In the data rows, the value 500 means zero.
Here are some points:
606 568 575 474 568 443 545 448 439 421 372 389 398 385 452 456 409 502 488 542 499 537 472 516 443
498 586 504 472 481 506 459 384 431 367 425 464 486 451 470 458 414 489 548 453 505 537 497 566 513
600 611 600 573 514 548 469 375 409 468 468 362 411 436 387 348 450 452 340 501 479 462 471 529 449
611 643 568 541 506 464 439 439 450 434 454 390 382 425 460 444 353 423 361 441 495 439 432 451 429
600 576 598 618 558 506 493 390 431 422 418 409 391 501 432 389 432 418 398 453 456 541 486 426 513
727 664 734 595 580 513 432 458 409 427 466 481 359 412 420 403 490 475 447 450 521 480 509 535 461
574 676 618 633 530 543 474 443 493 395 404 426 478 396 424 442 394 377 445 420 477 553 429 468 450
560 584 681 677 683 628 620 550 423 531 368 403 470 438 388 455 465 473 476 439 492 493 447 462 464
452 467 527 581 566 560 509 633 604 587 599 540 579 556 450 482 540 470 548 470 535 409 448 487 428
563 531 638 576 503 566 543 581 571 524 454 473 446 400 394 448 554 443 457 498 477 519 569 538 511
612 594 614 541 549 580 579 656 581 587 411 422 427 434 429 415 426 446 402 446 480 521 503 466 499
603 684 617 608 624 591 559 556 555 471 463 468 451 443 408 458 568 486 615 490 558 538 574 595 520
551 599 597 616 490 539 496 411 381 419 487 483 482 489 593 501 510 493 433 479 376 499 536 549 546
730 629 626 582 647 529 474 490 480 433 494 481 423 420 367 460 499 459 475 572 577 545 562 607 570
634 554 618 588 594 575 563 622 521 491 466 510 473 415 477 502 502 429 428 480 571 543 678 644 620
346 368 407 448 430 467 447 484 472 579 621 658 666 623 540 546 475 471 489 483 472 414 487 481 448
539 401 381 350 470 422 423 509 563 590 612 568 669 678 601 628 565 416 437 470 483 424 455 438 489
447 505 499 468 453 522 473 532 531 466 529 469 532 534 518 554 496 568 590 587 567 549 490 511 500
477 470 398 427 433 488 486 464 508 538 548 595 636 733 675 612 483 491 466 480 451 460 359 445 540
393 405 401 396 421 386 475 495 580 591 655 687 744 657 633 630 507 538 464 433 428 396 437 398 526
508 528 493 459 525 548 470 493 573 495 485 460 537 507 434 554 625 678 688 571 570 564 533 394 468
469 396 357 453 392 435 455 494 488 546 671 705 715 688 649 584 546 459 431 457 437 472 428 535 409
937 330 523 460 000 502 640 248 878 812 469 330 992 969 630 492 617 455 519 614 450 130 706 550 673
439 457 453 417 342 408 447 503 537 509 582 577 558 584 612 535 583 579 519 533 571 506 538 446 497
470 420 390 512 491 485 493 457 486 448 461 469 434 518 466 525 672 580 546 568 556 475 548 536 488
503 528 506 544 539 527 426 435 504 362 465 405 477 423 429 420 419 480 501 567 651 624 647 612 622
489 461 473 455 541 526 444 502 523 417 415 509 438 475 443 480 527 515 586 550 634 571 428 501 552
524 539 548 511 438 472 504 411 420 499 411 491 389 455 454 482 456 470 419 503 527 600 582 595 502
779 370 556 086 382 000 516 313 436 303 123 013 520 461 601 696 528 408 506 163 223 377 438 121 753
519 527 526 507 530 474 452 503 533 407 400 426 497 474 372 498 437 471 496 517 518 607 511 626 531
432 551 461 468 452 506 510 490 511 447 485 405 427 411 444 500 519 494 658 565 606 606 562 498 503
480 430 551 452 490 430 531 477 541 523 494 497 465 479 509 525 449 533 633 577 515 512 438 481 463
513 489 492 477 485 487 428 450 528 428 396 457 456 479 449 491 502 498 476 548 540 479 538 455 534
496 537 474 454 533 557 381 427 382 482 465 438 484 473 541 454 461 540 458 460 463 577 573 557 491
484 579 530 506 481 443 415 403 426 425 435 382 467 507 428 457 489 506 571 474 502 549 617 598 594
506 492 526 477 418 425 491 439 423 463 459 478 488 433 453 456 398 452 446 449 489 632 530 614 613
546 415 444 517 515 447 491 456 498 465 484 467 443 465 416 432 428 449 521 451 449 510 479 559 421
500 566 562 481 510 414 529 467 394 502 462 411 492 474 424 421 522 458 439 318 436 544 474 585 640
554 522 518 514 484 412 468 490 445 442 350 462 511 442 407 487 395 470 478 433 509 432 482 571 594
442 510 473 435 433 480 394 482 434 448 429 467 370 442 425 391 461 460 356 400 399 438 521 537 533
492 454 431 432 466 496 441 508 453 489 461 477 510 441 487 469 439 409 499 393 428 431 405 516 624
495 490 460 443 552 457 505 431 496 489 383 442 474 429 428 428 492 391 535 449 418 427 491 520 569
567 472 504 455 443 481 449 422 419 468 472 478 445 483 464 451 460 532 436 457 474 469 492 496 470
568 508 453 496 587 467 444 435 488 438 404 411 493 443 397 461 469 482 479 404 503 527 533 508 458
494 542 470 560 395 422 369 462 439 382 380 407 406 461 460 430 471 440 479 438 491 458 403 512 504
381 366 492 498 472 613 516 538 478 559 478 430 498 498 483 521 542 493 558 513 445 448 475 467 454
478 484 425 438 426 531 621 546 601 575 589 549 496 473 477 533 531 467 467 446 531 423 464 484 499
569 503 511 537 554 598 553 632 558 636 469 425 516 476 421 475 577 490 421 458 476 511 493 524 487
685 664 000 907 049 555 550 639 882 978 612 750 748 691 391 430 503 811 691 449 553 121 049 386 594
415 458 407 422 412 374 453 514 445 486 551 541 574 624 646 678 601 669 619 470 554 461 480 531 402
382 451 486 428 440 496 450 555 565 661 632 688 710 639 574 611 480 531 559 436 381 443 446 475 465
486 436 408 460 420 415 466 462 415 488 546 653 620 605 612 491 609 613 515 531 537 547 505 571 486
429 443 433 402 374 362 465 424 492 601 546 550 594 556 570 577 575 618 499 624 553 501 531 510 460
207 028 249 138 920 528 695 688 687 683 708 111 376 583 537 557 293 912 725 405 120 732 302 575 000
457 402 513 471 502 530 520 518 496 504 586 518 484 491 546 564 619 643 503 555 491 514 419 485 443
528 557 468 516 575 541 588 548 518 492 516 544 487 441 545 470 551 480 506 434 519 490 480 499 489
Then 22 other points, each followed by its number:
500 559 613 500 484 534 552 500 576 461 503 543 503 404 468 468 456 470 496 466 492 510 503 481 486 0
589 562 585 550 593 524 461 506 520 547 485 393 450 429 533 430 540 444 520 371 465 487 510 544 524 1
640 577 508 543 540 501 556 506 437 421 395 487 320 362 415 467 482 477 433 421 485 490 498 500 547 2
634 617 555 545 576 635 563 437 449 354 437 400 450 452 418 395 466 476 484 386 456 494 469 499 551 3
421 403 456 485 518 583 469 459 497 423 442 437 441 396 516 513 457 518 511 508 515 409 509 469 486 4
507 537 499 516 551 544 505 513 473 496 453 471 467 462 449 497 458 446 503 477 483 434 446 500 477 5
519 546 631 630 532 445 466 425 533 456 384 366 496 422 416 471 387 458 485 487 515 500 486 487 501 6
457 449 472 506 593 559 568 591 486 612 612 630 563 571 546 526 542 517 480 446 397 453 490 413 510 7
394 510 449 431 448 421 452 441 540 554 605 605 638 668 729 665 597 584 561 455 489 436 450 444 485 8
455 445 405 421 415 395 444 526 537 524 544 496 579 559 643 535 638 671 669 619 590 525 437 561 553 9
563 516 536 669 533 543 464 480 486 530 462 405 411 506 487 489 452 534 530 618 663 648 642 722 596 10
498 532 555 503 488 545 485 467 480 462 406 449 425 403 448 434 443 558 406 549 589 672 620 741 715 11
489 497 431 486 496 539 489 485 517 453 496 466 434 459 521 404 526 543 527 660 516 604 598 516 518 12
485 566 522 473 425 484 487 473 493 478 421 454 501 442 476 478 476 463 522 566 572 609 579 571 515 13
467 481 455 474 526 511 506 402 457 425 416 475 378 515 463 424 422 452 588 529 541 552 537 488 469 14
468 480 435 512 447 550 447 476 403 463 514 401 414 362 468 525 488 537 508 630 641 552 462 555 472 15
539 427 487 443 524 504 515 456 459 519 457 511 392 502 455 456 491 496 557 588 549 523 510 426 427 16
500 542 527 480 404 440 463 515 460 493 534 420 521 500 484 453 416 487 529 546 577 572 523 513 490 17
473 478 394 491 422 505 543 553 531 504 543 456 457 461 466 388 446 410 526 435 497 531 590 510 512 18
439 410 492 456 503 490 517 528 407 445 398 476 494 531 507 545 597 568 532 603 550 555 469 486 484 19
538 546 527 520 470 474 451 513 495 463 426 430 499 401 426 382 475 446 524 478 532 603 636 697 586 20
499 446 477 489 513 490 500 420 458 508 468 504 468 506 487 475 550 535 541 608 515 541 463 473 508 21
Which three of these numbered points are nearest to each point below, ignoring the direction in which the first points spread most? Their numbers follow each, nearest first.
488 519 527 513 513 497 434 491 404 455 384 473 455 394 413 494 461 479 525 503 510 426 471 403 479 > 5 4 21
532 478 474 468 512 522 495 457 445 433 403 387 472 430 395 590 508 509 604 548 578 553 614 580 557 > 13 21 19
465 449 449 470 450 576 520 532 510 500 447 421 454 413 466 539 592 560 589 604 629 574 575 596 559 > 15 13 12
214 766 732 658 821 887 763 287 216 717 820 000 796 999 497 329 629 999 586 185 761 403 649 248 178 > 3 7 1
489 489 506 511 564 574 599 516 510 486 440 430 453 388 438 572 463 421 481 397 437 520 431 487 525 > 5 0 2
756 287 992 305 575 346 770 356 999 878 999 501 437 430 744 388 864 784 496 508 604 313 667 478 394 > 1 0 16
430 529 402 414 502 459 481 573 536 616 692 620 625 607 537 561 494 522 505 421 409 445 476 475 500 > 7 5 0
598 619 689 605 548 536 468 514 414 464 503 426 471 418 433 437 492 455 446 423 511 607 631 639 659 > 20 1 11
241 287 728 303 531 485 600 195 999 365 604 304 385 102 911 750 416 686 454 536 279 532 590 614 696 > 4 8 0
556 546 462 496 443 518 495 457 414 469 438 410 476 385 573 481 484 575 529 582 581 619 552 550 555 > 13 12 15
531 449 433 513 410 443 438 374 424 576 610 705 660 662 728 645 542 458 474 376 419 416 438 428 450 > 8 7 5
Here are 22 other points, each followed by its number:
424 403 411 495 465 534 460 493 498 521 594 574 579 607 552 498 495 423 503 444 405 376 447 460 440 0
460 387 435 442 402 479 509 621 627 551 466 564 497 501 530 564 507 542 544 474 452 422 470 479 397 1
488 442 446 392 495 380 442 520 566 532 580 607 540 609 620 608 560 524 477 478 426 419 444 420 474 2
521 492 439 490 454 397 560 551 500 659 628 573 726 581 683 569 522 508 482 505 502 417 408 493 436 3
000 968 646 333 105 445 322 236 399 167 278 499 281 198 000 445 789 216 309 743 643 999 415 592 746 4
408 446 457 369 500 452 381 485 528 604 590 623 603 592 582 540 528 507 463 437 504 406 362 474 437 5
414 536 455 459 456 452 470 417 527 589 676 728 707 702 643 521 541 448 468 521 415 483 428 477 473 6
509 397 450 446 504 532 460 500 555 494 536 494 484 539 557 566 594 676 677 582 646 556 433 515 483 7
458 478 407 429 423 486 452 512 491 528 470 446 444 517 467 563 626 675 672 634 495 523 441 461 443 8
323 544 246 333 933 503 583 347 629 193 906 712 999 597 999 999 000 654 411 050 323 632 623 146 608 9
429 492 398 375 388 353 460 516 534 590 660 790 675 678 661 585 523 490 453 433 420 383 466 463 442 10
449 470 434 452 449 474 539 560 562 528 519 552 574 563 577 646 651 679 640 519 544 479 519 485 467 11
473 432 450 405 478 434 511 559 531 580 582 570 618 613 610 636 561 502 514 492 413 456 499 380 478 12
500 481 415 414 433 390 425 474 432 494 525 647 591 598 735 690 622 623 516 550 472 481 459 455 471 13
497 429 410 470 461 479 473 464 482 520 611 625 686 723 677 647 438 519 483 425 380 428 392 511 546 14
456 411 440 489 623 526 499 513 475 582 520 498 454 503 452 462 560 574 531 599 521 537 481 533 451 15
422 473 378 444 464 465 468 515 523 423 482 436 552 401 590 607 634 684 604 572 583 552 475 474 468 16
467 520 500 484 530 523 444 489 447 487 430 378 501 381 470 431 475 473 508 627 634 653 633 548 533 17
525 476 386 458 420 530 502 478 536 533 501 465 533 512 484 485 553 604 580 516 497 403 413 410 524 18
407 428 478 374 413 511 481 428 564 511 610 675 685 650 560 481 427 432 511 444 485 432 408 386 465 19
425 487 487 512 477 512 575 552 571 583 610 502 543 474 492 523 482 442 454 457 488 514 466 445 448 20
457 384 432 425 494 447 545 590 582 536 609 635 559 555 500 506 478 446 504 448 462 382 392 445 457 21
Which three of these numbered points are nearest to each point below, ignoring the direction in which the first points spread most? Their numbers follow each, nearest first.
521 547 530 501 527 498 429 420 428 457 387 398 444 473 473 422 424 431 570 583 520 607 634 561 561 > 17 18 15
476 546 590 587 585 563 626 498 501 485 435 432 449 466 419 411 456 419 463 506 427 532 469 442 519 > 20 0 18
507 442 431 412 496 504 420 441 472 524 514 603 573 572 594 606 585 672 559 540 517 541 442 509 476 > 13 11 7
415 495 447 469 456 466 424 488 540 645 682 694 732 706 714 693 638 461 460 455 470 414 371 525 425 > 6 5 10
439 601 524 639 546 582 573 586 573 564 481 501 495 436 543 542 433 519 518 583 499 433 426 484 525 > 20 18 1
439 540 473 464 487 461 430 462 462 482 421 507 508 561 493 575 500 450 412 397 436 422 404 524 445 > 5 0 2
409 410 447 448 455 493 465 664 639 705 679 525 596 589 630 549 488 449 456 433 443 519 447 395 494 > 20 12 21
510 459 479 401 535 525 426 467 447 571 641 683 726 734 715 558 597 482 512 418 388 447 480 415 463 > 6 14 12
458 386 508 463 450 389 488 495 589 509 589 603 664 577 717 561 507 493 490 450 478 487 550 589 536 > 2 3 12
694 652 584 613 553 560 464 459 539 454 390 339 422 451 439 407 406 440 489 512 509 566 506 589 574 > 18 17 20
486 485 428 399 442 436 503 540 603 566 605 585 543 572 501 549 582 584 504 537 533 503 546 399 545 > 12 2 11
